Look-ups in named tables: a row name and a column name give one cell, copied from the table.

Fitapo =
cols = Zabilu, Dipid, Zilutor, Bukob, Gik, Fizovo, Koz, Rerala, Kas
Mafero: [102, 165, 202, 108, 132, 167, 57, 145, 129]
Lis: [163, 216, 114, 87, 224, 194, 133, 128, 105]
Darat: [138, 193, 92, 81, 103, 60, 153, 215, 216]
Foniref: [198, 194, 38, 118, 250, 158, 78, 248, 235]
Bal: [114, 159, 171, 108, 150, 161, 74, 144, 144]
Pavidig: [220, 93, 127, 201, 237, 232, 50, 244, 134]
Pok: [231, 198, 42, 152, 237, 151, 157, 123, 115]

Bukob of Mafero = 108
Bukob of Darat = 81
Kas of Foniref = 235
Fizovo of Lis = 194
Gik of Darat = 103
Zilutor of Pavidig = 127
Dipid of Lis = 216
Zabilu of Foniref = 198
Koz of Darat = 153
Fizovo of Pok = 151
Rerala of Pok = 123
Kas of Mafero = 129
Fizovo of Bal = 161
Kas of Pok = 115
Fizovo of Mafero = 167
Kas of Lis = 105

Table Bilo
	Zaso	Duz	Vupifun
Dov	20.4	25.4	70.4
Nor	53.9	59.4	22.1
Boger	21.5	22.3	71.6
Rav	19.2	31.8	23.6
Gov	62.9	58.2	36.9
Fefani	22.3	23.8	72.4
Pamite	38.2	58.7	21.7
Tolita	41.9	50.7	42.9
Ser	21.3	21.2	69.6
Pep	84.1	84.4	36.4
Nad	59.2	58.4	36.2
Damu	58.1	57.6	37.2
Soseru	22.5	23.7	69.3
Lumazu	40.6	59.4	23.0

Dov, Vupifun => 70.4
Fefani, Duz => 23.8
Pamite, Zaso => 38.2
Fefani, Vupifun => 72.4
Nor, Duz => 59.4
Gov, Vupifun => 36.9

Table Fuge
,Foze,Dibibi,Vomi,Bonubat,Zaz,Geti
Dob,80,47,47,57,44,41
Nodepif,69,33,66,68,27,49
Lar,70,49,56,76,61,52
Gifedim,65,24,56,59,61,63
Tor,74,32,51,63,72,59

What is the Vomi of Dob in Fuge?
47
What is the Zaz of Dob in Fuge?
44
What is the Zaz of Lar in Fuge?
61
What is the Geti of Tor in Fuge?
59
What is the Bonubat of Gifedim in Fuge?
59
What is the Zaz of Tor in Fuge?
72
What is the Geti of Nodepif in Fuge?
49
What is the Foze of Nodepif in Fuge?
69
What is the Vomi of Gifedim in Fuge?
56
What is the Dibibi of Lar in Fuge?
49
What is the Vomi of Nodepif in Fuge?
66
What is the Foze of Gifedim in Fuge?
65
What is the Zaz of Gifedim in Fuge?
61
What is the Dibibi of Dob in Fuge?
47
What is the Vomi of Lar in Fuge?
56
Which row has the largest Foze? Dob

Tunezag.tsv
	Rumudug	Zofofes	Kiz	Mepe	Bam	Livi	Zurego	Peg
Zigud	14473	-2022	-62373	1331	30911	-75042	23834	-74705
Sovu	-49659	-69930	47358	-21112	-76582	-64761	-75800	-71973
Foginog	-21973	-33293	-7862	-46780	-90857	-25062	179	-9965
Lufoz	-83247	-88329	-85611	-86391	47909	28345	40118	7905
Sok	35291	-5862	-38437	27086	-5728	-85766	48697	-31384
Botedeg	-4641	19996	10147	10113	8193	-86175	-53174	-37750
Der	-92126	-39885	10742	-67791	14366	21109	-66002	16459
Gega	-52178	-33746	31463	-19872	-52759	15857	42575	24133
Febudol	8740	-16400	-88017	-39002	50756	-25055	33534	-53604

What is the Rumudug of Lufoz in Tunezag?
-83247
What is the Peg of Der in Tunezag?
16459
What is the Bam of Der in Tunezag?
14366
What is the Livi of Gega in Tunezag?
15857
What is the Bam of Lufoz in Tunezag?
47909
What is the Zofofes of Sovu in Tunezag?
-69930
What is the Mepe of Foginog in Tunezag?
-46780
What is the Mepe of Zigud in Tunezag?
1331
What is the Livi of Botedeg in Tunezag?
-86175
What is the Zofofes of Lufoz in Tunezag?
-88329
What is the Mepe of Lufoz in Tunezag?
-86391
What is the Kiz of Lufoz in Tunezag?
-85611
What is the Kiz of Zigud in Tunezag?
-62373
What is the Livi of Sovu in Tunezag?
-64761
What is the Kiz of Der in Tunezag?
10742
What is the Rumudug of Febudol in Tunezag?
8740
What is the Mepe of Der in Tunezag?
-67791
What is the Kiz of Gega in Tunezag?
31463
Row with the largest Peg: Gega

Zut:
columns: Doz, Fero, Pudip, Bufimib, Gazovul, Nen, Palefe, Ses, Lev
Likel: [98, 93, 155, 68, 29, 94, 168, 152, 165]
Gotunep: [163, 61, 124, 153, 114, 81, 130, 193, 186]
Pog: [148, 44, 92, 116, 85, 102, 128, 153, 166]
Vod: [124, 89, 134, 104, 73, 86, 150, 146, 162]

Gotunep, Gazovul => 114
Likel, Gazovul => 29
Likel, Bufimib => 68
Likel, Fero => 93
Vod, Fero => 89
Pog, Gazovul => 85
Pog, Bufimib => 116
Vod, Doz => 124
Gotunep, Pudip => 124
Likel, Doz => 98
Likel, Palefe => 168
Vod, Lev => 162
Pog, Ses => 153

Fav
cols = Luzofi, Vul, Kibusa, Dom, Paremen
Tosos: [159, 135, 241, 143, 165]
Laz: [111, 194, 80, 172, 176]
Feg: [169, 135, 195, 159, 115]
Suvera: [147, 122, 204, 205, 160]
Topo: [142, 215, 150, 116, 186]
Tak: [104, 212, 123, 187, 115]
Tas: [217, 155, 183, 245, 102]
Vavibik: [40, 122, 93, 84, 67]

What is the Paremen of Tak in Fav?
115
What is the Kibusa of Tas in Fav?
183
What is the Kibusa of Topo in Fav?
150
What is the Paremen of Tas in Fav?
102
What is the Paremen of Tosos in Fav?
165
What is the Dom of Vavibik in Fav?
84
What is the Paremen of Feg in Fav?
115
What is the Kibusa of Suvera in Fav?
204
What is the Luzofi of Vavibik in Fav?
40
What is the Dom of Laz in Fav?
172
What is the Paremen of Suvera in Fav?
160
What is the Luzofi of Tak in Fav?
104
Row with the largest Dom: Tas

Papasiv.csv
,Givu,Misa,Mogazib
Gaparu,1.0,0.3,0.3
Tizofer,-0.5,0.2,0.5
Panada,0.6,0.2,-0.1
Gapegim,-0.5,-0.3,0.5
Dotav,-0.6,0.0,0.7
Tuk,0.4,0.1,-0.4
Zazonu,0.3,-0.1,0.0
Fezasa,0.6,0.2,-0.1
Rebof,0.8,0.3,0.5
Tur,-0.6,-0.3,0.6

Misa of Panada = 0.2
Misa of Gapegim = -0.3
Mogazib of Tur = 0.6
Givu of Fezasa = 0.6
Mogazib of Gapegim = 0.5
Givu of Tizofer = -0.5
Misa of Tur = -0.3
Givu of Gaparu = 1.0
Mogazib of Gaparu = 0.3
Givu of Rebof = 0.8
Givu of Tuk = 0.4
Misa of Gaparu = 0.3
Misa of Tizofer = 0.2

Dedub
columns: Doviz, Besipib, Sezi, Res, Bas, Pov, Fes
Pifi: [4.05, 6.06, 7.75, 8.68, 7.23, 8.39, 5.00]
Zenovi: [4.51, 3.33, 2.18, 2.05, 6.08, 3.60, 7.38]
Biv: [7.85, 4.37, 4.13, 3.60, 2.58, 2.72, 5.33]
Kigumup: [7.45, 7.45, 8.58, 8.73, 4.58, 4.36, 5.57]
Latus: [8.25, 6.53, 4.80, 7.99, 3.75, 2.72, 7.46]
Vubeno: [2.90, 6.16, 7.29, 2.26, 6.11, 2.38, 5.80]
Pazilid: [7.90, 4.09, 4.19, 8.70, 4.30, 8.49, 3.41]
Beda: [3.37, 3.51, 3.81, 8.67, 5.10, 8.03, 3.34]
Valifin: [3.04, 7.91, 3.41, 2.11, 8.41, 5.56, 7.83]
Pumu: [8.23, 5.19, 5.96, 8.46, 4.02, 2.70, 7.65]

What is the Fes of Pazilid in Dedub? 3.41
What is the Besipib of Pifi in Dedub? 6.06
What is the Pov of Pazilid in Dedub? 8.49
What is the Bas of Valifin in Dedub? 8.41
What is the Doviz of Biv in Dedub? 7.85
What is the Res of Valifin in Dedub? 2.11
What is the Fes of Valifin in Dedub? 7.83
What is the Doviz of Beda in Dedub? 3.37
What is the Besipib of Biv in Dedub? 4.37
What is the Sezi of Latus in Dedub? 4.80
What is the Bas of Zenovi in Dedub? 6.08
What is the Besipib of Valifin in Dedub? 7.91
What is the Besipib of Zenovi in Dedub? 3.33
What is the Doviz of Latus in Dedub? 8.25

